In the data rows, the value 128 means zero.
Each row has a hidden score. How much does it go up from the first row of each pair to the second? 10 means little or no change, 20 a big rise and 0 a big fall. The score is a weighted sum of the row's numbers plus the product of two more (or one squared), each taken from its middle value.
Array([108, 137, 146, 145, 119, 130, 171, 159, 146, 107])
Array([143, 139, 141, 116, 114, 134, 116, 117, 111, 149]) -> 9
Array([136,  91,  87, 126,  99, 133, 110,  97, 101, 130])
Array([136, 142, 128, 128, 235, 110, 123, 119, 110, 141]) -> 17
Array([141,  96,  90, 160, 112, 135, 157, 125, 142, 100])
Array([109, 128, 173, 114, 114, 131, 126, 128, 117, 140]) -> 8
Array([ 99, 108,  99,  88, 148, 110, 106, 101, 124, 113])
Array([144, 211, 209, 255, 141, 145, 122, 179, 129, 152]) -> 8
Array([ 86, 145,  92, 118, 113, 137, 109, 120, 100, 152])
Array([128, 121, 132,  97, 128, 120,  93, 117, 101, 178]) -> 8
Array([127,  92,  93, 137, 123, 117, 128, 110, 117, 109])
Array([115, 103, 105, 216, 114, 139, 105,  97, 124, 124]) -> 11
Array([159, 137, 159, 116, 115, 131, 146, 204, 152, 118])
Array([ 95, 111, 113, 182, 109, 137, 147, 119, 133, 106]) -> 13
Array([105, 204, 221, 158, 119, 147, 220, 185, 255,  88])
Array([102, 145, 146, 129, 114, 138, 110, 118, 115, 140]) -> 4
Array([139,  92, 106, 132, 101, 128, 122, 102, 103, 134])
Array([196, 124, 146, 167, 139, 123, 139, 163, 131, 122]) -> 8
Array([ 92,  92, 105, 197, 106, 138, 125,  94, 129, 102])
Array([172, 130, 111, 110, 118, 123, 104, 141, 106, 159]) -> 9
Array([101, 152, 133, 109, 145, 118, 101, 140, 106, 148])
Array([145,  95,  89,  81, 171, 101, 113, 123, 129,  99]) -> 10
Array([137, 106, 112, 121, 103, 134, 199, 144, 205,  85])
Array([136, 104, 127, 149, 130, 122, 133, 125, 127, 111]) -> 6
Array([108, 184, 118, 129, 132, 128,  95, 141, 105, 191])
Array([122, 123, 198, 125, 137, 129, 147, 169, 179,  97]) -> 9
Array([105, 108, 126, 135, 104, 148, 125, 102, 119, 121])
Array([143, 152, 120, 124, 100, 137, 120, 117, 101, 152]) -> 12
Array([109, 157, 141, 122, 130, 133, 112, 132, 146, 121])
Array([172, 139, 131,  97, 134, 115,  89, 119,  99, 188]) -> 8
Array([170, 200, 186, 101, 226, 112, 110, 148, 128, 149])
Array([101, 123, 137, 116, 104, 134, 118, 139, 111, 128]) -> 4
Array([ 83, 139, 113, 157, 102, 156,  99, 107, 110, 143])
Array([160, 126, 120, 103, 118, 123,  95, 135, 102, 167]) -> 7
Array([155, 152, 149, 169, 108, 150, 134, 126, 124, 136])
Array([197, 220, 223,  80, 255,  98, 139, 255, 150, 164]) -> 16
Array([167, 115, 101, 108, 119, 120,  84, 102,  99, 174])
Array([154, 150, 127,  82, 169, 101, 115, 170, 103, 159]) -> 8
Array([139,  92, 115, 108, 104, 128, 136,  97, 123, 110])
Array([119, 106,  92, 147, 158, 122, 128, 126, 136, 108]) -> 13
Array([ 88,  94,  79, 172, 120, 130, 119, 116, 110, 127])
Array([162, 136, 163, 101, 158, 112,  97, 122, 108, 160]) -> 8
Array([102, 153, 131, 154, 105, 141, 130, 115, 112, 124])
Array([142, 135, 111, 111, 103, 134, 120, 109, 106, 139]) -> 10
Array([133, 130, 125,  91, 132, 114, 113, 151, 135, 107])
Array([122, 139, 160, 180, 110, 146, 184, 167, 166, 101]) -> 10
Array([140, 148, 155, 149, 159, 121, 122, 181, 123, 149])
Array([105, 106, 127, 229,  98, 166, 121,  89, 121, 124]) -> 11
Array([156, 106, 132, 133, 127, 120, 162, 182, 134, 107])
Array([124, 108, 110, 119, 106, 129, 126, 100, 106, 120]) -> 12
Array([171, 139, 154, 102, 129, 127, 130, 114, 114, 140])
Array([135, 121, 119, 104, 142, 121, 106, 144, 128, 118]) -> 11
Array([130, 121,  94, 117, 107, 127, 102, 121, 104, 146])
Array([147, 132, 170, 189, 134, 133, 148, 132, 125, 136]) -> 9
Array([204, 156, 171,  84, 255,  97, 137, 166, 136, 142])
Array([154, 171, 162, 120, 155, 123, 165, 231, 175, 103]) -> 7
Array([173, 145, 146,  91, 151, 113,  99, 123, 104, 181])
Array([108, 133, 130, 116, 117, 132,  90, 110, 107, 151]) -> 10
Array([117, 121, 148, 127, 119, 132, 158, 110, 178,  91])
Array([113, 170, 153, 197, 141, 127, 119, 174, 114, 157]) -> 8
Array([102, 200, 141, 148, 115, 150,  89, 104, 118, 146])
Array([132, 151, 219, 103, 255, 107, 141, 142, 147, 127]) -> 19
Array([143, 110, 102, 105, 111, 128, 205, 145, 195,  83])
Array([144, 168, 107, 103, 120, 124,  95, 143, 108, 160]) -> 8
Array([169, 131, 112,  76, 255,  97,  96, 172,  97, 192])
Array([101, 124,  97, 139,  96, 150,  87,  87, 106, 129]) -> 2
Array([157, 126,  91, 108, 110, 122, 105, 112,  96, 160])
Array([170, 112, 121,  87, 165, 109,  92, 103, 108, 161]) -> 7
Array([168, 158, 116,  97, 138, 123,  89, 103, 107, 180])
Array([162, 171, 242, 132, 117, 141, 178, 180, 179, 107]) -> 6
Array([105, 171, 169, 177, 162, 129, 120, 145, 122, 147])
Array([111, 117, 109,  97, 126, 117,  97,  88, 107, 137]) -> 10
Array([147, 105, 107,  94, 119, 120, 119, 121, 108, 138])
Array([136, 166, 176, 116, 137, 122, 246, 255, 172,  99]) -> 10
Array([136, 121, 120,  99, 111, 122,  90, 103, 103, 137])
Array([152, 133, 145, 111, 112, 132, 111, 110, 104, 193]) -> 11
Array([105, 105, 123, 187, 116, 134, 131, 112, 152,  91])
Array([183, 103, 115, 121, 145, 114, 118, 195, 118, 136]) -> 6
Array([101, 166, 162, 118, 107, 137, 125, 108, 135, 121])
Array([108, 122, 159, 104, 140, 117, 160, 135, 166,  87]) -> 9
Array([112, 116, 112,  91, 133, 115, 103, 113, 129, 118])
Array([131, 117, 138, 158, 109, 138, 123, 105, 113, 139]) -> 8
Array([ 80,  96, 109, 155, 132, 125, 109, 102, 103, 126])
Array([ 89, 158, 144, 127, 130, 129, 120, 120, 149, 100]) -> 13
Array([ 91, 107, 130, 160, 102, 162, 133,  90, 145, 103])
Array([118, 185, 148,  96, 195, 111,  97, 189, 103, 202]) -> 9
Array([155, 139, 136,  81, 158, 105, 186, 255, 150, 102])
Array([147,  86, 119,  93, 149, 109, 138, 130, 135,  98]) -> 11
Array([115, 115, 117, 156, 111, 140, 150, 115, 179,  90])
Array([128,  93, 119, 109,  99, 131, 154, 124, 129, 103]) -> 6
Array([103,  86,  86, 116, 130, 110, 101,  90,  97, 121])
Array([154, 142, 109, 119,  99, 134,  91, 109,  99, 169]) -> 12
Array([106, 142, 114,  88, 149, 112, 122, 170, 113, 128])
Array([164, 102, 104, 144, 122, 116, 103, 105,  98, 178]) -> 13
Array([165, 126,  94, 121, 115, 131, 104, 115, 118, 138])
Array([108, 129, 129, 172, 161, 116, 118, 121, 109, 160]) -> 10
Array([123, 146, 158, 157, 200, 123, 121, 106, 127, 121])
Array([167, 123, 138, 100, 128, 125, 119, 122, 126, 120]) -> 4
Array([147, 117, 116,  81, 164, 104,  98, 103, 103, 148])
Array([150, 232, 149, 107, 139, 128,  94, 153, 109, 190]) -> 13
Array([109, 142, 125, 108, 114, 131, 125, 127, 118, 124])
Array([112, 196, 185,  93, 174, 111, 104, 143, 102, 175]) -> 10
Array([ 91,  93,  85, 110,  98, 132, 183, 116, 212,  75])
Array([103, 173, 161, 109, 157, 121, 107, 138, 113, 155]) -> 6
Array([130, 128, 102, 113, 148, 105, 104, 143,  94, 209])
Array([110, 102,  94, 113, 108, 133, 175, 119, 198,  82]) -> 13
Array([153, 102, 110, 120, 173, 107, 119, 112, 106, 153])
Array([106, 120,  99, 106, 102, 128, 114, 115, 100, 141]) -> 11
Array([121, 224, 229, 141, 119, 147, 139, 145, 131, 135])
Array([148, 128, 145,  99, 137, 118, 135, 132, 115, 137]) -> 9
Array([ 98, 142, 138, 103, 118, 123, 113, 104, 111, 130])
Array([110, 218, 173, 158, 130, 144, 103, 147, 134, 140]) -> 12
Array([118, 123, 135, 134, 124, 133, 158, 172, 166, 100])
Array([117, 109, 141, 166, 139, 124, 124, 110, 120, 127]) -> 8
Array([164, 220, 137, 111, 127, 131,  90, 138, 109, 200])
Array([150, 106, 130,  98, 160, 111, 172, 139, 190,  90]) -> 8
Array([153, 111, 119, 114, 109, 120, 122, 116, 104, 141])
Array([ 88, 105, 105,  97, 106, 124, 121,  98, 112, 109]) -> 9
Array([144, 119, 100, 117, 100, 138, 111, 101, 100, 141])
Array([140, 109, 118, 103, 116, 120, 133, 129, 109, 130]) -> 10
Array([108, 109, 118, 171,  98, 170, 135,  89, 152, 103])
Array([ 96,  95,  95,  99, 103, 127, 108,  94, 108, 118]) -> 5
Array([121, 147, 100,  94, 124, 121,  87, 106, 106, 174])
Array([114, 101, 134, 172, 101, 147, 202, 118, 166,  89]) -> 8
Array([ 98, 108, 106, 180, 112, 131, 127,  99, 127,  97])
Array([140, 215, 224, 149, 139, 133, 142, 128, 115, 156]) -> 10
Array([216, 192, 177,  88, 198, 110,  95, 140, 107, 197])
Array([154, 105, 137,  96, 126, 123, 152, 145, 110, 150]) -> 8
Array([125,  98,  85, 107,  98, 136,  93,  89, 105, 133])
Array([151, 191, 156, 105, 151, 118,  97, 130, 109, 172]) -> 12
Array([100, 130, 132, 122, 112, 136, 104, 103, 114, 124])
Array([109, 153, 222, 117, 150, 125, 182, 213, 233,  89]) -> 16
Array([ 93, 104, 117, 120, 100, 134, 138, 102, 130,  98])
Array([145, 180, 117, 100, 110, 120, 129, 221,  97, 179]) -> 11
Array([ 86, 124, 110, 101, 125, 120, 102, 109, 101, 152])
Array([126,  87,  97, 199,  99, 135, 122, 107, 108, 122]) -> 9
Array([147, 106, 115, 124, 160, 113, 121, 126, 130, 110])
Array([107, 215, 121, 133, 113, 144,  87, 115, 108, 183]) -> 14
Array([108, 127, 148, 161, 101, 146, 143, 124, 122, 117])
Array([ 83, 182, 208, 229, 124, 152, 201, 206, 174,  98]) -> 12
Array([163, 113, 119, 102, 116, 122,  84, 132,  96, 226])
Array([180, 109, 129, 114, 108, 134, 120, 112, 113, 137]) -> 8
Array([155, 109, 117,  97, 134, 109,  95, 111, 100, 141])
Array([127, 103, 135, 105, 108, 124, 133, 133, 112, 129]) -> 9
